(in the rows, 128 means zero)
Each named turn below is shown by a few rows before and after it. Which turns, in which order, take the first row of each later pair to the second? The first pair is answered.
turn J_673:
[142 117 115 121 142 150 108 108  81 132 146  64 166 125  55 132 129 139
 108  98 114 113 125 139 131 196 154  88 166 147  83 116] |-> [127  83 117 140 145 147 125 131 101 122 135  78 162 128  75 164 149 145
  97  85 134 157 156 147 130 168 151  82 166 159  67 101]
[130 142 136 115 146 165 121 115  99 144 146 131 158 124 105  97 114 131
 138 127 120  98 151 137 132 157 151 126 168 148 144 126] |-> [112 114 134 130 150 162 139 137 111 134 138 143 155 132 118 131 134 136
 125 115 148 136 181 142 130 131 152 120 173 161 128 112]
[123  98 120 149 130 125 135 143 127 106 110 132 123 108 139 146 144 128
  99 105 138 173 156 121 124 120 135 130 114 153  93 100] |-> [135 100 125 144 114 104 121 136 141 105 110 132 113 110 151 136 133 122
 107 107 116 142 126 114 120 125 123 145  78 123  93 107]
turn J_214:
[153 181 122  86 100 106  98 107 139 128 153  99 136 114 110  78  92 133
 126 154  81  88 109 108 129 165 136 114 136 131 151 156] |-> [140 151 138  99  93  96  96 131 160 125 155 100 125 129 136  88  91 134
 131 171  83  77  95 110 145 143 110 105 134 122 171 160]
[152 159 128 107 128 121 121 104 123 123 139 111 135 119 115 106 100 128
 136 139 102  98 107 118 125 156 137 147 126 116 102 144] |-> [146 144 133 114 129 124 114 113 135 124 145 116 133 131 123 104  92 131
 139 152 104  88  96 123 136 150 123 134 139 115 127 152]
[140 132 140 117 130 121 135 109 124 142 147 124 129 124 117 117 114 123
 140 132 123 115 123 126 126 131 117 113 119 134 133 128] |-> [140 123 143 121 132 117 133 115 131 143 149 125 125 129 125 124 117 128
 143 133 120 111 116 127 129 123 111 108 116 132 139 128]
[157 148 126 113 121 118  99 102 129 154 140 134 121 120 124 126 129 133
 127 102 125  96 120 115 137 144 112 177  97 119 129 128] |-> [153 151 128 112 125 128  97 103 126 156 141 131 125 120 115 120 121 134
 130 103 124  89 116 117 137 152 113 172 108 119 138 133]
turn J_708:
[145 120 123 109 119 144 111  96  75 171 160 142 127 142  97  82  84 133
 112 137  81 122 115 150 113 162 128 112 134 104 124 130] |-> [156 117 124 112 104 118 109  94  90 167 151 144 120 138 112  89  93 131
 111 124  75 123 105 136 107 156 126 134  91  92 101 126]
[116  99 122 167 167  41 103 222  99 145 120  84 142 114 183 180 119 126
 149  93 171 158 132 106  91  94 155 160  92 129 133 132] |-> [101  92 126 166 182  65 112 228  84 146 123  81 148 122 169 179 117 133
 145  97 187 164 149 119  99  93 156 133 145 142 155 132]
[113 112 122 134 113 115 153 133  98 110 115 117  99 140 145 169 129 149
  81 124 162 147 130 159 162 149 107  72  99 143 125 118] |-> [114 119 121 123 121 131 151 130  88 113 121 113 105 136 133 158 123 149
  84 128 166 137 128 167 165 155 105  63 127 153 143 123]
[138 154 128 103 128 137 121 104  98 131 147 120 144 105 111 107 120 104
 133 128 109 107 129 134 110 142 148 146 126 113 122 116] |-> [138 147 127 108 118 123 122 108 117 132 139 129 140 100 131 117 127 105
 131 120 107 120 126 126 105 135 151 157  95 102 102 111]
turn J_335:
[137 169 112  98 120 119 136 114 106 133 117 119 100  79 141 110 113  87
 111 144 129 131 139 135 109 162 144 150 136 128  92 152] |-> [125 161 114  99 136 137 143 120 100 132 123 121 109  83 138 112 109  92
 107 142 142 144 154 145 112 157 143 135 175 145 105 155]
[137 128  81 118 133 155  82 117 136 102  97 148 118 101 122 112 151 125
 132  95 109 173 143 128 123 141 124 121 163 162  62 134] |-> [133 118  81 125 135 158  81 125 143  98  96 154 120 101 127 117 154 130
 131  97 113 176 150 129 125 135 117 117 165 167  72 128]
[146 166 111 123 122 138  98 156 135 128 180 133  90 183 131 146  99 160
 145 122 115 184 126  57  96  64 135 153  88 168 100 136] |-> [153 181 109 115 119 143  93 143 129 127 181 128  94 180 123 137  95 156
 144 119 108 180 122  55  85  69 143 155  93 169  97 135]
turn J_980:
[114 111 130 135 115 123 112 135 138 122 138 109 137 133 149  87 120 118
 141 180 134  62  49 154 129 128 101 130 111  93 201 126] |-> [ 99  96 132 146 128 134 118 153 143 119 142 111 141 139 148  95 124 126
 137 179 150  80  66 167 134 118 100 114 142 102 214 124]
[140  78 139 149 140  89 120 174 174 139 120 145 119 144 164 144 141 139
 129 118 137 108 143 137 133  82  97 123  95 109 133 113] |-> [133  81 135 150 165 116 130 177 160 136 129 140 127 142 142 143 145 144
 123 115 156 134 173 148 133  84 110 104 150 131 143 112]
[147 137 116 130  97 127  97 126 112 104 120 145 154  96 105  97 133 146
 129 165 111  90  95 129 114 157 107 148 115 121  87 142] |-> [140 115 124 142  94 116  98 146 133 100 121 143 147 106 127 110 136 150
 132 171 117  85  90 131 122 138  93 139 107 113  97 145]
[132 143 138 135 121  66 132 146 178 100 117 119 117 120 159 134 124 148
 157  94 112 109 149 124 109 140 122 163  50  58  89  98] |-> [107  98 145 154 131  72 142 168 199  95 117 130 114 133 174 157 126 162
 148 101 140 132 162 138 122 112 105 135  82  65 113  95]
Pairs:
Each pair is two turns apart.
[175 176 114  89 111 123 119 123  31 108  89 124 106 134 105  71 110 122
 139 150 132  50  81 114  93 178 153 203 105 119 110 138] |-> [139  75 139 132  98  95 124 194 105  91  79 149  76 173 187 129 122 145
 139 176 156  53  65 131 126 105  87 172  83 101 147 140] -> J_980 then J_980
[130 121 145 108 115 112 104 130 125 100 121 128 112 154 104  94 115 137
 152 102 110  94 106 106 149 126 110 129  68  87 132 118] |-> [106  78 147 131 126 120 121 156 145  91 117 141 113 164 122 126 134 151
 140  99 137 132 137 121 160  92 100 109  91 100 135 107] -> J_708 then J_980
[117 168 135 159 110 106 136 146 149 118  96 162 153 121 126 155 143 107
 100  85 139 163 146 112 135 112 141 133 116 136 127 126] |-> [128 193 135 139  97  95 120 123 142 125 103 153 151 118 119 130 123  94
 113  97 118 120 110 105 133 136 135 143  93 120 141 145] -> J_673 then J_673
[142 160  99  94 113 146 128  83 102 144 136 110 113 134 106  85  92 125
 132 142  97  94  89 121 130 166 124 126 126  98 121 139] |-> [121 133 104 107 139 173 135 101 101 144 141 113 120 150  98  91  96 141
 125 152 120 111 104 141 143 153 117  92 188 121 153 145] -> J_214 then J_673
[170 140  95  85 176 192 128  64  82 129 135 100 107 158  74  75 135 108
 153 142  84  79  86 150 116 163 174 160 209 129 176 124] |-> [180 114 117  97 126 113 116  85 142 118 115 116  74 165 145 111 146 103
 159 143  58  48  31 121 118 140 141 203  78  74 148 117] -> J_708 then J_980
[127 168 121 119 161 113 149  94  99 150 156 119  78 123 136 117 140  93
 130 150  86 158 147 112 126 125 174 137 143 124 135 111] |-> [127 147 134 127 140  87 142 106 128 147 146 121  61 133 173 131 142  95
 137 160  79 138 124 107 131 109 154 145 102 100 141 113] -> J_980 then J_980
[140  93 154 126 137 140 146 136 135 116 113 149 130 131 139 194 152 105
 121 130 134 174 169 103 131 126 142 111 118 145  75 109] |-> [140 108 150 113 151 163 143 124 110 119 122 140 147 121 110 181 141 108
 121 133 141 171 178 111 131 143 155 102 159 157  87 118] -> J_980 then J_708
[ 94 151  88 115 112 115  84 133 111 133 113 115 140  86 102  88 137 138
 171 130 115 146 154 107  90 120 189 159 161 103  67 106] |-> [100 137  91 123  97  94  82 138 127 130 105 118 133  86 117 100 141 134
 172 126 116 145 145 104  93 109 182 166 133  91  57  98] -> J_673 then J_980
[155 172 143 151 108 108 136 110 118  69  96 118 133 113  96  98 115 138
 127 129 100 133 134 123  83 140 137 128 112 123 108 108] |-> [155 166 146 155 103 102 136 116 125  70  93 119 125 114 105  98 119 141
 129 128 103 125 126 121  88 135 135 133  96 117 108 107] -> J_673 then J_980
[134 149 116 118 130 127 126 102 111 123 133 128 133 112  99 114 125 125
 126 133 125 120 137 123 117 157 142 142 136 136 110 138] |-> [131 135 123 126 115 106 128 112 129 120 128 132 127 114 121 135 139 127
 124 126 130 139 138 116 111 141 145 157 101 126  86 125] -> J_708 then J_708
[119  95 175 157 136 106 121 161 149  99 106 160  82 153 191 180 137 108
 125 145 149 153 129 125 133 104 125 131 116 121 122  80] |-> [147 163 178 109 131 120  90 111 108 120 131 137  89 145 150 114  93  92
 148 167 101  71  74 118 128 161 128 140 121 103 151 115] -> J_673 then J_673
[133  96  99 137 114 126 127 145 141 139 102 168 122 121 134 144 135 157
  67 130 142 139 124 113 112 121 116 147 134 135  84 132] |-> [133 105  95 125 131 154 124 141 120 148 114 164 135 122 107 125 120 158
  70 141 145 130 130 126 120 128 115 129 181 151 111 143] -> J_708 then J_708
[113 130 105 154 135 156 142 142 125 114 114 147 135  87  97 146 134 141
 111 107 153 152 164 129 115 111 168 123 160 159  77 137] |-> [135 167  98 130 126 151 128 111 103 122 116 142 139  80  80 117 122 128
 124 112 126 116 135 119 107 142 178 144 132 147  79 142] -> J_708 then J_980
[106 106 130 147 156 141 130 138 137 124 122 125 136 141 130 144 133 147
 121 106 157 167 154 135 135 117 128 111 176 157 140 134] |-> [121 116 127 149 134 108 131 135 147 120 112 126 127 131 148 157 146 137
 115  87 146 177 150 116 119 116 139 142 118 138  95 119] -> J_673 then J_214
[125 102 152 115 128 112 132 136 139 105 100 127 127 127 148 144 125 154
 116 141 153 126 116 130 144 125 123 135 138 145 116 133] |-> [132 122 154  98 124 112 121 122 126 110 112 122 129 126 142 127 111 149
 121 151 140 100  95 122 143 145 121 138 135 136 127 140] -> J_673 then J_673
[111 135 115 120 130 148 129 108 104 126 168 129 139 146 115 105 121 144
 125 140 123 105 113 167 138 126 131 121 178 162 157 132] |-> [104  99 126 140 106 114 130 135 137 126 153 141 119 154 161 134 123 148
 130 144 120  99  89 160 145 100 105 123 125 140 156 132] -> J_214 then J_335
[161 127 156 104 122 119 104  98  97  98 142 117 156 121 110 120 144 138
 137 126 105 127 139  80  86 155 175 120 117 100  74 142] |-> [157 121 168  96 117 118  90 103 104 101 150 117 148 135 122 109 128 140
 145 147  94  89 109  85  99 156 149 107 118  85 104 161] -> J_214 then J_980
